Families of rows that turns and mirrors carry onto each other, the same ones carrying the whole set onto itself: the rest of each named row's family, in list order
4 families of 8 rows
kaz: [-26 -26 -15   3  -2 -14 -26 -12  -4  17  -3   8  -6   1]
Peku: [  1 -25 -11  -1 -21  -3 -23 -18   2   7   3   4   3 -13]
nur: [-22  -5   2  14  12  -8 -13 -10 -10  17   2  -2  -6 -11]
kat: [ -9 -22 -11  16  -4  10 -24   3  -6  -2   3   3  -8 -30]
zan: [-15  -9 -19  15 -10  -5   1  -9 -12   6   6   2 -13  -6]
kuz: [  2  -6 -12  15  -4  11 -19   3   0  -4  14   7   1 -24]
Fezo: [ -9 -23 -15  -4 -13  10  -7 -12   1  10   0   4  12 -16]
Bodi: [-15  -7  -5  16  11  -9 -35  -1 -12   2  13   3 -12  -4]
Pazom: [ -9 -13   3  15   2  -8 -14 -14 -11  13  -8  17   3 -20]
rok: [  1 -21   1  10   7 -11 -11   3   2   9  -6   2   0  -7]
Ded: [-12 -21  -1   3   5   6 -41  -7   7  11   8  18   6 -13]
suvu: [  0 -19 -11  -1 -22  -6 -21 -19   2   2   6  13  -3 -12]
tifum: [ -7  -8 -19  10  -8  -2  -5 -11 -18   5   1  -1 -14  -8]
lub: [-26 -24  -9  -3   2 -10 -22 -16 -10  17  -1   2  -2   2]
kek: [ -3 -12   5   9   7 -10 -15  -8 -11  15  -4  11   4 -21]
neri: [-16 -23  -1   2   7   3 -36  -4   8   8  12   9  13 -13]
rasiz: [-24 -17 -22  -5 -11  -3  -8 -16  -6   4  -3   2  -9  -4]
Didud: [-17 -17 -22   3  -7   9 -26  -2   7   5  22   3 -10   2]
tedo: [-16 -28  -6  11  -2  -5 -28   0  -6  -1  14  16  19  -8]
Fugup: [-13 -26  -4   4   2  -6 -29 -15   7  13  -8   6  11  -1]
zupoz: [ -1  -4  -4  15  -2  15 -14  -4   0   1  17  12  -1 -20]
vas: [-26 -10  -8  19  17   8 -18   3  -6  16   7   6  -5  -6]
Kolor: [ -8  -2 -13   1   0   5 -15 -12  -4  13  -2  -9 -19 -13]
zat: [-22 -18 -25   3  -8  11 -26  -7   1  -2  17  -2  -5   1]
vum: [-29  -9 -21   6   5   1 -28   2   1  11  18   4   6   1]
nik: [  4 -20   3   8 -10   0 -14 -14 -10   3  -5   7  -8 -20]
nefof: [  0 -13   3  19   7   5 -32   3  -2  10  15  10   7 -14]
lis: [-25  -6  -8  14  19   3 -18   4 -11   5  11   5  -4  -7]
pemi: [-25  -8 -19   1  -9  12 -31 -16 -12   3  17   5   0 -13]
moveb: [ -3 -25 -21   1 -16   9 -29  -3   1  -3  11  13   4  -8]
Bozu: [-12  -4 -15  10  -6   8 -13   2 -15   1  21   5 -13 -17]
Bez: [-15  -8  -8  -4   2 -10 -18 -17  -5  14  10   4   7   9]

Which other rows belong to the same family as rok? kat, Fezo, Bodi, tedo, Kolor, pemi, Bez
Which other rows belong to the same family as zat? Peku, kuz, tifum, lub, kek, neri, lis
Which other rows belong to the same family as zupoz? kaz, zan, Pazom, Ded, suvu, Didud, vas

Families of rows that turns and mirrors carry onto each other, the same ones carrying the whole set onto itself: the rest of each named row's family, in list order
4 families of 4 rows
Y: [-5  7 -1  1  4  6 13 10]
N: [ -4   5  -2 -16   2   1 -14  13]
C: [-8  8  0  0  3  8 12  3]
J: [ 17  -6   7  -4   1   1 -23   0]
L: [ 19   0   4  -2   0   4 -22  -7]
R: [ -3   5  -1 -15  -1  -1 -16  13]
V: [12 -3  8 16  3 11  2 -6]
X: [ 19  -4   8  -2   1   3 -22  -2]
F: [-10   6   0  -1   3   5  10   6]
K: [ 8 -4  5 13  7 13  3 -9]
B: [  2   3  -2 -17  -4  -3 -13  12]
U: [12 -2  9 13  5  8  4 -9]
D: [ 16  -3   5   1  -1   1 -25  -3]
H: [ 14  -3   9  12   2   7   3 -10]
E: [-9  0 -1 -3  3  6 11 10]
P: [ -2   6  -4 -13   0  -4 -15  13]

Which other rows belong to the same family as R? X, F, U
Which other rows belong to the same family as H? N, C, J

Families of rows that turns and mirrors carry onto each other, the same ones carrying the whole set onto itself: the rest of each named row's family, in list order
4 families of 8 rows
tibot: [  5  -1  17   3 -15   8   8   5 -11]
Nusof: [ -5  -4  22  -4 -11   6   5   2  -4]
fod: [ 11  -5 -11   7   9  -1  -2   2  -1]
pode: [  7   6 -14   5  10  -7  -2   4   1]
dad: [-4  0 17 -1 -3  0 11  0 18]
ket: [ 10   4  -9  13   1  -2  -7  13 -10]
dofi: [ -7   5  21   2 -14   2  -3   9  -6]
vuti: [ 17  -1  -6  10   0   2   2   6 -11]
Lim: [  1   4  21   3 -11   3  15   1  12]
pazu: [-13  -9  15  -8  -2   5   0  -1   4]
dul: [14 12 -9 10  2 -6  2  6 -9]
Giga: [17  8  6 14 -9  1 15  4  4]
bot: [  4  14  14   1 -15   0  10   8 -10]
sev: [-4 -3  8  1  5 -2  7 -1 22]
dadet: [-10 -11   5  -6   8   0  -4  -2   7]
kadib: [  0 -10  -7   0  12  -2  -4  -2   5]
meru: [  9   6  18   8 -12   4  17   4   5]
foze: [-16  -3   8  -1   3  -4 -12   6   7]
bav: [ 10   7   3  13  -9   1  -3  14 -14]
tusu: [-10  -3  -3   2   8  -4 -14   5   5]
vapab: [  2   7  14   8 -16   2  -2  13 -13]
sufab: [ 15   0   5   9  -9   4   7   8 -15]
ladu: [12  2 -5 11  8 -3  7  1 15]
zotar: [ 13  14   0   8 -10  -2   8   8 -14]
Dibi: [ 4 -1 -2  6  9 -3  5 -1 21]
lag: [-15   5  17 -10  -4  -2   1   0   5]
merod: [-15   4   6  -9   6  -6  -3  -1  10]
fudid: [ -7  10  20  -4 -13  -1   8   3  -4]
modam: [-5  4 -8 -3 13 -7 -5  0  8]
zavam: [  3   0 -10   9   7  -5 -12   8   0]
lur: [17  5 -2 14  0 -2 11  4  8]
Noni: [-15   0  18  -2  -7   1  -8   8   2]

Which other rows belong to the same family as vapab? ket, dofi, foze, bav, tusu, zavam, Noni
Which other rows belong to the same family as bot? pode, dul, zotar, lag, merod, fudid, modam

Families of rows that turns and mirrors carry onto each other, the same ones carrying the whole set onto itself: the rest of each named row's family, in list order
5 families of 6 rows
zurik: [ 2 -6 -4  1 11  7 -1  0 19  8]
gapob: [-12  14 -18  -5  18  14  17  -7  -4   9]
Kur: [-17   4 -25  -9  18  18  12  -8  -8   3]
zofav: [-24  -1 -23 -21  10  -1  11  -2   0  -3]
zazi: [ -8 -13 -14 -15  32   9  -3   5   0 -11]
kozu: [ 5  1 -7  1  7  9 -1 -6 17  7]
gigat: [-15  11 -25 -11  15  12  18  -8   1   4]
guzal: [  5   3  -3 -13  23  -4  -4  12  15   3]
Fizum: [ -6 -17 -13 -10  28  11  -6   0   6  -8]
busof: [ 2 -2  0  1  5  6  0 -1 11  6]
Melum: [-2 14  3 -8  5  9  8  7  1  1]
Giz: [-15   9 -20  -9  19  19  19  -2  -3   4]
pomi: [-15 -12 -15 -15  27  11  -6   0  -2 -12]
Nit: [  5  -3 -13 -19  31  -4  -3   6  13  -1]
Tuzi: [-22  -2 -22 -24  19  -6   4   2   6  -7]
papit: [-11  18  -3 -13   5   5  12   3  -3   3]
vuz: [-12 -17 -11 -11  27   5  -5  -1  -3  -8]
sunir: [ -8  18  -1 -13   3  12  11   4   4  -2]
Pil: [-27  -5 -20 -21  13   3   7   0   3  -7]
danav: [-25  -9 -23 -19  15  -1   5   1   1  -5]
Vonab: [  4  -3 -11 -10  27  -7  -2   6  15   5]
tal: [ 1  2 -3 -1  2  8  1  1 15  7]
Lud: [ -3  20  -2 -10   8  12   7   3  -4   2]
Pusev: [  6   1  -8 -16  28  -5  -9   4   9   3]
basiz: [-18   9 -23 -12  19  10  20  -5  -3   5]
damoz: [ 3  1 -5  6  8 11  5 -2  9  9]
nevo: [-25  -5 -23 -18  16  -5  11   4   2  -2]
muno: [ -7 -13 -11 -14  30   5  -9   3   0 -11]
togom: [  8  -1  -9 -11  28  -2  -4   2  16   5]
nol: [-8 17 -2 -7  6 14 12  4 -2 -1]

Which other rows belong to the same family as damoz? Kur, guzal, Fizum, Tuzi, papit
Which other rows belong to the same family as Lud? zazi, gigat, busof, Pil, Vonab
Which other rows belong to the same family as danav? tal, basiz, muno, togom, nol

